One vector is turned by the same rotation once a step. Each row is the vector after some number of steps, and that number follows the row.
The counts run from 0 to 279.
-8 12 10 12 39 17 1 9 11 2 -31 35 -30 -18 25 -11 -37 -21 18 -16 -15 18 2 6 -3 15 -12 -8 14 -43 19 -11 2 6 -5 10 -19 13 16 -22 -17 1 -29 -8 -3 -19 6 -14 -16 3 -34 10 12 -5 -15 21 -11 37 4 -17 -12 9 -12 21 -19 -31 10 -6 -2 10 -28 21 1 -35 9 38 10 3 21 28 -> 60
-21 10 4 -10 47 0 -6 13 12 -1 -39 2 -32 8 41 -10 -21 -16 17 -20 -19 28 2 1 9 7 -7 -23 8 -30 7 -11 3 -12 -20 3 -6 33 8 0 -19 -7 -22 -14 -3 -14 6 6 -4 -17 -33 6 10 7 -28 -6 -18 22 -4 -31 -8 12 11 0 -4 -49 -4 -16 9 14 -16 9 11 -5 5 51 -2 -2 32 23 -> 19
4 13 -7 -3 46 9 14 15 33 -3 -34 8 -26 -8 14 -10 -21 -20 28 -12 -2 19 3 15 -7 19 -8 -3 -7 -24 31 -11 -4 -15 -22 22 -23 12 0 -19 -14 -5 -18 -18 7 -14 7 -1 -14 15 -39 20 15 9 -13 18 -7 33 -16 -38 2 7 13 4 -19 -23 19 -2 -6 17 -21 40 21 -25 -8 21 -16 -25 30 9 -> 173
-19 -4 -2 -19 29 26 17 -10 28 9 -14 -4 -34 8 32 -6 -5 -2 36 -22 -7 29 9 1 -6 22 -6 -8 21 -28 8 12 -14 -10 -7 -2 -12 7 7 -11 -11 -18 -39 -28 -8 -8 -14 4 -6 -8 -49 -9 12 -13 -32 13 -13 33 -19 -27 -1 20 -8 0 -14 -45 11 -4 2 8 -12 11 21 2 5 34 -11 9 22 23 -> 141
-11 -3 -3 -21 37 23 16 11 35 -5 -19 1 -33 0 10 5 -8 3 38 -14 -9 14 -2 12 -14 25 -22 -2 2 -19 24 2 -11 -11 -9 9 -12 -7 5 -12 -15 -22 -31 -23 -10 -4 4 13 -14 -11 -39 -7 16 -5 -33 9 -20 34 -9 -51 -5 24 -1 1 -7 -23 22 -4 2 -1 -17 19 28 -6 0 27 -27 -5 22 15 -> 162
-5 10 -14 -8 37 25 10 12 35 -5 -16 21 -25 -25 12 13 -14 -5 32 -4 -8 17 3 9 -25 32 -23 -1 8 -25 23 1 -11 3 -7 18 -14 -5 10 -21 -7 -15 -28 -9 -13 -8 2 6 -12 11 -39 -4 18 -8 -18 31 -19 36 -9 -41 -4 26 1 14 -20 -20 30 10 2 5 -22 24 22 -33 1 18 -14 4 12 8 -> 183
-7 20 17 2 47 5 2 19 17 15 -30 27 -25 -15 34 -12 -12 -25 1 -9 -27 26 18 5 -1 22 -1 -16 13 -20 19 -2 7 -6 -22 13 -18 14 16 2 -14 -1 -19 -18 16 -5 0 -8 -6 17 -31 -5 15 19 -16 23 -21 30 -7 -32 1 17 10 19 -24 -42 10 14 0 17 -15 33 4 -31 1 25 8 -7 30 17 -> 250
-14 18 0 -19 58 10 -1 10 14 -13 -30 12 -18 -3 13 2 -22 2 8 -15 -30 31 8 9 -12 8 -25 1 6 -13 9 -10 -7 -3 -8 19 -3 -8 18 -24 -16 5 -23 3 -1 -14 20 15 1 -3 -21 -21 6 5 -21 22 -18 29 -2 -54 -13 18 6 13 -19 -37 15 4 14 -10 -14 33 20 -20 -16 30 -19 -10 24 12 -> 167
-5 -12 -6 -18 43 23 -1 13 27 -14 -26 17 -31 -2 13 4 -8 -3 21 -14 -8 6 8 9 0 20 -11 -2 8 -28 17 -13 -15 -7 -12 4 -14 12 13 -11 -6 4 -24 -1 -17 -13 2 11 -7 3 -62 0 5 -5 -22 25 -8 19 -17 -44 -10 29 -10 13 -30 -24 27 -18 -5 -7 -39 36 16 -20 -1 22 -3 -1 22 9 -> 44
-7 12 -4 -19 49 2 9 12 34 3 -28 7 -19 -12 30 0 5 -28 17 -4 -15 18 25 16 3 29 -6 -11 6 -30 14 -12 6 -22 -26 8 -9 24 17 0 -10 -8 -21 -8 0 3 -8 1 5 15 -43 -4 15 17 -14 26 -17 24 -19 -43 4 19 27 -3 -24 -29 15 8 -2 27 -19 23 13 -17 2 15 -2 -3 26 0 -> 247
-16 -11 10 -24 36 22 2 12 24 -5 -25 6 -35 29 16 2 -7 -3 28 -33 -8 18 2 -4 -4 16 0 -18 6 -10 20 -5 -6 -14 -18 13 -13 0 8 -1 -6 -6 -34 -23 -5 -8 1 6 -4 -3 -57 -8 10 -7 -22 9 -16 24 -17 -36 -3 30 -7 3 -17 -33 24 -27 2 13 -29 33 16 -2 6 25 -9 -3 36 15 -> 24
-16 3 -3 8 33 23 -9 0 15 -2 -29 33 -26 -9 27 -5 -39 -14 20 -19 -9 22 7 -2 -3 9 -12 -16 6 -43 18 -17 -4 4 -5 10 -13 15 13 -27 -17 13 -33 -4 -11 -20 -1 -10 -8 -3 -41 9 3 -10 -6 22 -10 35 3 -16 -10 7 -11 17 -23 -28 17 -18 0 14 -30 27 2 -32 9 38 9 1 19 20 -> 61
-25 -3 2 -11 30 20 -7 21 45 9 -14 27 -27 4 17 7 -7 -17 22 -21 -23 7 12 7 -4 27 -13 -3 4 -21 29 -8 16 -17 -10 5 -20 6 24 7 0 0 -40 -23 7 -3 0 0 1 -3 -38 -4 7 19 -15 10 -34 38 -12 -31 -3 21 2 11 -23 -26 25 -10 4 15 -27 21 3 -15 9 21 -9 3 32 7 -> 239
1 13 12 -6 49 1 15 0 18 5 -34 9 -19 -6 39 -5 -8 -27 26 -13 0 35 7 -2 -7 25 -2 -27 7 -28 11 -8 -4 -20 -25 16 -8 17 6 -20 -20 -10 -21 -14 -14 -1 -7 -9 -2 13 -41 2 27 -9 -11 26 -11 20 -11 -30 4 20 19 -11 -11 -41 9 -6 2 35 -9 29 16 -14 11 26 -1 0 29 15 -> 268
-6 22 13 -8 42 7 6 16 23 15 -23 20 -23 -15 33 -7 -6 -26 11 -5 -19 30 16 10 0 30 -1 -18 3 -27 21 -2 12 -5 -17 15 -11 5 11 -5 -16 -4 -20 -23 18 3 -11 -6 -7 17 -32 -9 17 11 -15 19 -20 33 -17 -35 1 20 25 17 -28 -37 12 17 -1 22 -5 29 12 -26 4 20 0 -6 30 18 -> 249
-12 4 7 -13 36 13 2 -5 8 7 -27 11 -30 12 38 -17 -32 -7 24 -19 -16 31 10 -1 6 1 -9 -14 15 -33 6 -6 -7 -4 -3 6 -3 17 11 -19 -18 7 -33 -18 1 -8 -8 -4 -8 -14 -37 -5 7 -13 -29 3 -9 37 -14 -18 -10 9 8 12 -22 -51 -1 -20 0 9 -6 22 13 -1 6 49 2 -1 31 37 -> 273
-24 10 0 -17 45 18 -5 5 23 -5 -26 14 -25 6 19 5 -17 -2 26 -18 -20 23 1 3 -2 18 -28 -8 -2 -20 13 -9 8 -13 -7 5 2 0 17 -13 -22 1 -35 -9 -4 12 2 19 4 -17 -24 -16 10 3 -22 2 -35 30 -7 -53 -20 19 27 6 -14 -31 10 -11 19 5 -7 17 19 -2 9 41 -22 0 31 10 -> 29
-16 24 1 -26 38 6 -3 12 12 -13 -37 9 -15 4 23 -2 -18 -4 11 -9 -27 42 25 24 -2 10 -7 -25 10 -33 -11 -7 3 -1 -3 25 8 5 5 -21 -9 3 -22 -7 21 -21 14 13 -4 -7 -12 -33 11 6 -14 12 -25 39 -3 -28 -4 9 9 14 -22 -41 24 11 10 9 -14 23 1 -9 -11 35 -11 -8 34 15 -> 92
-7 12 19 -18 48 -3 8 12 9 4 -36 2 -16 21 28 -12 -11 -21 10 -22 -17 44 16 1 -6 8 7 -23 21 -11 8 -5 -7 -20 -22 21 -3 6 12 -7 -9 -3 -23 -17 1 -10 2 -4 8 7 -32 -18 18 -3 -17 29 -14 21 -8 -27 3 13 14 0 -16 -50 8 -11 12 25 -20 28 5 -5 -2 23 -4 -6 40 21 -> 15
-14 -1 8 -17 33 23 21 1 28 5 -15 1 -31 2 28 -7 -5 -9 33 -23 -14 25 8 2 -10 28 -14 -4 28 -23 15 16 -10 -12 -7 1 -14 5 18 -5 -14 -26 -43 -29 -7 -10 -3 2 -8 -8 -40 -18 15 -5 -33 17 -18 31 -5 -31 -5 21 -9 1 -9 -44 6 -3 9 7 -13 6 16 -2 6 32 -11 12 21 34 -> 142
-7 22 4 -8 42 2 -3 1 0 -17 -39 19 -13 -9 34 -3 -29 -13 15 -6 -22 44 21 8 -9 12 -11 -27 19 -41 -11 -14 -10 8 -7 23 7 8 9 -33 -16 -1 -24 9 -9 -24 10 2 -1 -3 -23 -19 16 -15 -10 24 -17 27 10 -23 -7 9 2 11 -18 -44 14 2 12 10 -14 19 3 -23 -4 35 -2 3 22 22 -> 72
-3 12 -10 -12 51 8 0 -5 17 -9 -30 15 -13 -10 27 -1 -21 -12 12 -2 -5 29 15 8 -3 16 -10 -15 -2 -35 7 -22 -9 -9 -18 18 1 16 11 -34 -15 17 -14 14 -13 -11 -4 -1 3 12 -45 -2 12 -5 -9 33 -7 23 -14 -35 -7 17 16 6 -29 -27 20 0 -2 14 -19 40 15 -29 -3 25 -1 -10 25 4 -> 53
-17 3 -3 -1 40 20 -10 3 16 -2 -31 23 -32 -3 24 -2 -27 -5 21 -15 -8 14 -10 -2 1 13 -15 -14 -19 -30 25 -14 2 3 -8 12 -12 11 7 -13 -24 14 -27 -4 -4 -5 0 7 -17 -8 -44 15 9 3 -12 -4 -15 31 -16 -38 -12 23 1 15 -24 -27 18 -11 -7 4 -20 39 21 -24 8 37 -5 -9 31 14 -> 41
-10 13 -16 -17 34 3 2 -6 14 -16 -39 0 -17 0 35 -1 -28 -12 32 -8 -2 41 23 13 -2 14 -6 -31 8 -49 -9 -21 -8 -6 -10 21 7 22 -4 -37 -14 1 -20 2 -7 -22 -5 5 -3 -5 -30 -7 20 -18 -12 17 -9 33 -7 -19 0 1 10 -2 -18 -36 11 -8 -1 25 -15 22 11 -7 -2 38 -4 -4 23 14 -> 74
-23 13 -18 -9 29 9 0 -1 21 8 -24 5 -32 -8 49 -3 -14 -13 32 -6 -9 30 11 3 6 19 1 -25 7 -50 9 -2 -6 -3 -17 4 -7 30 -5 -2 -13 -7 -23 -19 -4 -7 -21 -3 -1 1 -45 8 16 -2 -21 -1 -15 27 -25 -17 -2 24 11 5 -15 -50 4 3 -7 25 -13 10 14 -7 9 38 3 7 19 9 -> 0
-1 -3 -5 -28 37 25 9 9 36 -3 -21 19 -25 -7 3 5 -12 -1 27 -9 -11 8 21 18 -5 28 -19 8 13 -28 20 -6 -6 -2 -8 2 -8 0 19 -18 -9 -1 -33 -12 -4 3 -6 10 -13 -1 -48 -14 11 -7 -33 24 -18 39 -19 -45 -16 18 8 17 -34 -18 20 -5 -3 -3 -15 24 25 -15 1 21 -19 1 20 26 -> 46
-4 8 -4 0 41 19 7 15 33 -7 -16 24 -24 -17 12 10 -16 -11 21 -12 -15 20 12 10 -25 27 -17 -1 20 -21 25 -1 -12 -4 -14 20 -21 -6 20 -20 -2 -12 -31 -6 -15 -13 7 -1 -4 15 -38 -7 16 -5 -15 43 -18 33 -2 -37 -5 21 -8 9 -18 -25 29 6 7 3 -28 26 15 -35 -4 11 -9 3 10 9 -> 184
-20 11 -3 -15 53 7 -1 -12 11 -9 -27 -1 -15 19 40 1 -10 -3 20 -22 -12 44 5 -5 -10 6 -13 -23 11 -19 0 -4 -12 -14 -14 17 5 2 10 -25 -17 3 -26 4 -18 -12 7 13 15 -2 -34 -20 10 -8 -11 22 -14 15 -7 -37 -4 16 9 -11 -11 -47 16 -6 14 11 -15 37 19 -5 -7 37 -13 -4 28 4 -> 148
-1 13 6 -1 53 1 16 -3 15 -1 -36 4 -19 -11 42 2 -1 -26 22 -7 -7 35 8 2 -3 26 -7 -22 12 -30 9 -8 -6 -19 -26 10 -9 20 11 -15 -22 -17 -17 -7 -20 -3 -7 -2 0 7 -39 -3 26 -6 -20 26 -10 11 -3 -37 2 23 16 -12 -6 -40 7 0 9 27 -16 15 13 -19 6 30 -1 5 20 16 -> 267
-12 20 12 -2 45 13 -10 10 14 14 -29 28 -25 -3 35 -11 -14 -24 2 -16 -27 26 19 2 4 10 -2 -15 9 -27 20 -8 5 -6 -14 12 -16 21 18 -3 -14 16 -23 -11 13 -11 -2 -12 2 10 -39 4 7 16 -11 22 -15 32 -11 -24 -6 14 7 17 -32 -43 10 3 -3 21 -20 38 1 -29 1 28 8 -7 35 14 -> 251
-25 29 -4 -4 39 -7 -5 14 14 -10 -31 8 -21 -1 37 4 -37 -23 26 -13 -20 44 17 13 -10 12 -10 -29 4 -42 12 -15 4 -11 -16 22 0 21 3 -20 -10 -4 -22 -12 1 -23 3 3 5 -9 -15 3 20 3 -6 7 -25 38 1 -14 2 1 19 1 -3 -43 8 -5 15 32 -16 10 4 -14 0 38 -6 0 30 8 -> 210
-28 19 -13 0 32 15 -3 -6 25 10 -21 13 -21 -18 47 -4 -9 -15 21 -3 -14 27 7 7 6 26 -7 -21 -15 -45 13 0 10 -4 -9 12 -16 25 -6 -11 -18 2 -20 -14 9 -12 -7 -3 -9 4 -35 6 9 17 -6 -1 -15 35 -20 -27 0 20 4 12 -17 -34 24 19 -13 16 -15 31 10 -23 0 40 5 -10 26 0 -> 116
-21 10 -10 -36 39 3 1 24 23 -20 -30 -2 -18 8 19 17 4 0 22 -5 -20 38 22 19 -5 28 -4 -23 14 -23 -1 -5 -5 -10 -17 25 7 0 3 0 6 -14 -18 -9 -2 -24 6 20 5 -1 -37 -31 17 6 -26 19 -23 20 -12 -43 -1 29 7 6 -19 -33 23 5 10 8 -29 17 9 -5 -6 21 -11 4 28 5 -> 225
-15 19 10 -22 42 4 4 8 8 4 -33 -1 -29 16 32 -13 -21 -5 15 -17 -22 41 19 4 3 5 -4 -16 16 -26 1 -4 -5 -3 -8 14 0 10 5 -7 -14 2 -22 -19 17 -5 -7 5 -1 -7 -24 -14 15 -1 -29 2 -19 33 -18 -26 -7 12 24 11 -18 -56 0 -4 8 21 -3 20 16 1 1 39 -3 -2 37 32 -> 17
-26 14 -1 1 34 22 1 -20 7 12 -21 12 -30 0 48 -9 -17 -5 28 -20 -10 41 -4 -11 -5 14 -2 -24 6 -35 3 3 -10 2 -9 13 -12 11 -3 -12 -26 -2 -29 -19 -8 -14 -9 -5 -7 -3 -40 2 11 -7 -17 -3 -9 27 -17 -17 -5 28 -10 8 -10 -54 16 7 -6 7 -9 31 15 -15 4 46 7 -2 25 17 -> 137
